Each named turn below is shown by a few rows before and after it. Which turns, in which order, take the first row of each later pair to the second? The first pair is answered.
Seso (before |-> after):
[  8   8   5   0  -7  -7  -1  -5  -9  15   3  -1 -10   6   0  -3   2   0
 -14  -7  -7   5   6 -17   5   7  23   0] |-> [  6   8   1   6  -3 -13   3  -9 -14  17   8  -1 -10   9  -2  -5   3  -2
  -9  -6 -13   8  11 -12   2   8  18  -3]
[  5   1  -1  21   2 -14   9 -14   6  12   8   3  24  14  -4  14  -7   4
 -17  -2  14 -12 -13  14 -19 -14   8  -3] |-> [  2  -1  -1  19   2 -13   7 -14   9  12   9   3  26  13  -5  14  -8   5
 -17  -1  14 -12 -11  16 -22 -16   8  -3]
[  9   0  -3  11  -5  13 -20 -17  -1   8  24  -2  -4   1  -3 -11 -18  -7
 -10   6  21   2  -5 -21 -17   0  29  -8] |-> [  8   2  -7  15  -4  12 -17 -18  -5   9  29   0  -9   2  -2 -11 -15  -9
 -11   3  20   4  -6 -17 -14   4  29 -11]
[-10 -22   4 -11   1   2   7   2  15  10 -24  20  13  -9   4  -7   1   2
  -3   3   7  -4  -5  -2  -3  -2   9   3] |-> [ -7 -21   2  -7  -2   1  11   0  14  12 -23  22   5  -8   7  -4   3   3
  -9  -5   8  -2  -9  -5   2   4  16   2]
fibos (before |-> after):
[  7   7  15  21  -3  21 -28  -8  12  -6  26 -15   6  -8   3 -12 -21   7
 -12  -7   8   5 -11  -9 -12  -9  -5   1] |-> [ 12  -1  13   1   1  25 -18   3  22   4  10 -16  12  -3  10 -11 -23  -6
  -7   5  -2  -9 -10  -3 -22 -19  -8  21]
[  8 -10  13  -2  -9  16 -19  18  25 -13 -15  21  19  15  -5  -1  -3  16
 -15   7  22 -18   0  -7   7  -9  19   0] |-> [  7  -9  13   0 -11  14 -18  17  22 -15 -14  23  16  14  -3   2   1  18
 -19   2  23 -16  -2  -9  12  -5  22  -3]
[ -7  20   6  16  10 -26  -2 -10 -20  -9  22 -18   3  -8 -15 -15 -13   3
  15   1  13  20   7   5  -7  12 -12 -30] |-> [ -2   7   5 -12  17 -19   8   4  -6   4  -1 -19  18  -1  -3 -19 -21 -16
  26  27  -3   1  11  16 -23  -6 -22  -4]
nor (before |-> after):
[  6 -10   3 -13  -7  22  -7  12  17  -6   0 -20   3   5  16  -8 -19 -10
  -9  13  -8 -17  -8 -13  -9 -28 -16  39] |-> [ -5   4   4  18 -24   3  -9  -6  -2 -22  18 -14 -19  -1   9   4   5  22
 -27 -25   8   7 -14 -24  25   1  -3   5]
[ 15  -5   6  13  19   4  14  -6   3   4   0  -8   5  -5 -21  12  11  13
  15   8   0   9 -15   8  -7  -7  14   0] |-> [ 13  -5   3  12  18   0  18  -6   1   5   0  -7   3  -4 -19  13  14  13
  14   6  -2   8 -14  10  -5  -6  13   0]
[-23  -8   2  -2 -14 -37  13  -6 -13  -4  -8  -4   5  -1  -3  -2  22   7
  18  -3 -17  12  13  27   7  13 -23 -19] |-> [-13 -12  21  -7   2  -6 -15   2   6  -7  -5 -11  27  -5  -5 -19 -13  -2
  30  26  -9   3  16  16 -22 -15 -24  -6]
[-21 -17   2 -13  -4 -28   8   6  -1 -11 -15   2   3  -3  -2   1  17  10
  18 -12  -7  10  -7  26  11  20 -19 -21] |-> [-10 -22  15 -17   9  -1 -17  10  15 -14 -13  -5  22 -10  -5 -15 -16  -2
  29  15   0   3  -7  18 -12  -2 -21 -10]

Between the rows of a pair lie 2 to 3 turns.
[ 11   8   2  11  -2  28 -33  15   5 -17   6 -14   2 -11   1  -4 -12  13
 -15   8  15   0   9 -13  -1   1  27  -2] |-> [ 14   5  -4  -2  -9  29 -17  23  10  -9  -8  -8  -4  -8   7   6  -4  11
 -25   2   8  -9   1 -15   7   5  35  11]
fibos fibos fibos
[ -8   2  36  -7  -9  14 -13   0   4 -18 -10  -9  11  18   8   4  -1  21
   4  -1  20  -7 -14 -14  21  -1  -6  -3] |-> [  1   1  29 -14 -12  19  -2   6   8 -10 -17  -7   4  21  12   8  -1  15
  -2  -4  16 -13 -18 -17  22   0   3   9]
nor nor Seso
[  8   5 -25  -9  -3 -17  28  -1  -3  16 -15   7  -8   8   1   4  10 -16
   1  -4 -20   4  -5  16  11  10   2  12] |-> [ 22  14   1   5   7  21 -21  -2  13   0   4  -2   4  -4  -9 -12 -28 -11
  -4   7  12   7 -13 -14  -6  -8  16   8]
nor Seso
[ -5  -4  12   1   4 -10 -19  -4  -3  -5   4  -4  15  -6  -3  -3  -4   6
  10  15   3  -1   8   8  -9  -5 -16  -8] |-> [ -6  -6   3 -13  -4 -20   5   2  -5   4 -13   0   9   0   5   9  12   3
   5   7  -9  -6   7  15   1   3 -15   2]
nor fibos fibos
[-21  -5  26   5   2  -2 -35  -2   3 -22  -1 -11  25 -11  -8 -14  -9  12
  20  16  15   9  16   1  -4 -10 -14 -19] |-> [ -7  -3  28  -2 -11  15 -34   7  13 -22 -11  -5  13 -17  -2  -1  -6  22
  -5  -3  27   5  -2 -24  12  -5  13 -10]
Seso Seso
[ 13 -15 -20 -14 -17  10   1  16   5  13  -2  15 -12 -18   2   4  -5 -16
 -20  11   7  -7 -29 -19   3  -8  19  24] |-> [ 11 -15 -25 -13 -21   5   5  14   1  13  -1  18 -17 -16   3   9   3 -13
 -21   4   5  -6 -30 -17  11  -3  20  21]
nor nor
[  4  -7 -18 -11  -3   9   9 -10 -27   4   7 -13 -32 -10 -15  14  27 -24
 -22  -3 -25 -15   2   2  -7  21  10  -1] |-> [  4 -10 -17 -13  12  17  -2 -10 -24   6  10 -19 -17 -10 -16   1  10 -36
  -7  19 -28 -20  11   9 -27   5  -1   4]
fibos nor
[  0 -21   6 -40  -7  -4  24  19  16   2 -32  13  10  12  -9  15  18  23
  14  13   3  11   7   7  -2   2  14   7] |-> [ -3  -9   9 -13 -12  -9  15   5   4  -9  -9  14  -5   5 -19  18  25  43
   1 -13  16  30   2  -4  12  17  23 -17]
Seso fibos
[-13   3  15 -10  -6   6   7   2 -13 -20  -5   2   9   5   4   3  22  19
 -13 -17  13   0 -10  -9  13   8  -2  -5] |-> [ -8  -5  11 -26   6  14  14  10  -4  -8 -13  -2  22  12   9  -5  10  -3
  -2   8  -2 -13  -4   4  -7  -9 -12  14]
Seso nor
[  9  10 -16   9  14  14   9 -10   9  -1  11 -14  -2  10  -3 -19 -15 -10
  26  12 -24  -9   1  15 -35   1 -13  10] |-> [  4   5 -23  -6   4   2  32  -3   9   7  -9  -7  -7  14   8  -6   5  -7
  19   1 -34 -16   1  20 -22  11 -12  17]
Seso nor nor
[  3  -5 -12   5   1  -8  17   3 -10  17  -4   4  -3  13  14   7   0   2
  -6   2  -9   2   2  18   1   5  -5   4] |-> [  3   1  -8  15  -4  -7  10  -2 -13  10   1   3  -9   7  11  10   3  13
 -16 -12   1   9  -3   7   9  10   4  -4]
nor Seso nor
[-18  -4   4  21  -9 -13  -3  -9  -4   1   4   1   4  -1   4  15  18  25
  -5   4   2  -4  -7   0   3 -11 -15 -28] |-> [-11 -10  14   5  -9   6 -12   3  11   1 -12  -1  14  -5  10  15   7  22
  -5  17   8 -16 -11 -10  -2 -21 -11 -14]
fibos Seso Seso
[-20 -12  11   5 -11 -30  13   0 -21   3  13   8  22   8   0   7  28 -14
  22   6 -22  -6  19  30   9   8 -30 -31] |-> [ -4 -16  42  -5  -2  19 -28  12   8  -6   9   2  43  -5   0  -5  -8 -14
  21  28   7 -19   8   0  -7 -19 -15 -16]
nor Seso
[-15  -3 -13  16  16 -16   4  -9 -16  -2  30  -2  15  13  -2 -13  -1 -16
  14  13 -11   7  12  27 -10   0 -22  -8] |-> [-15  -5   2  11  15  -1 -17  -5  -2  -9  26  -5  28   7  -4 -17 -14 -13
  17  24   3   4  10  16 -14 -12 -21  -6]
nor Seso
[ -8  11  -3  17  -2  -6   0 -16 -12  -7   7  -1  -6   6  -2 -10   3  14
   1 -12   5  12   5   5  11   6  -6 -22] |-> [ -4  10   9  13  -1   9 -16 -13  -2 -13   7  -2   2   1  -3 -15  -8  18
   2  -6  17   9   2  -6   7  -2  -2 -18]
nor Seso nor
[-33   1   7   7 -14 -11  -3   3   3  -5  -8  -1  -2  -9   3  -5  18  12
  25   6  12  11   7   3   6  -1 -18  -2] |-> [-31   1  12   9 -12  -5  -9   3   5  -7  -6  -2   0 -10   0  -8  12  13
  25   9  16  12   8  -1   2  -4 -16  -2]
nor nor
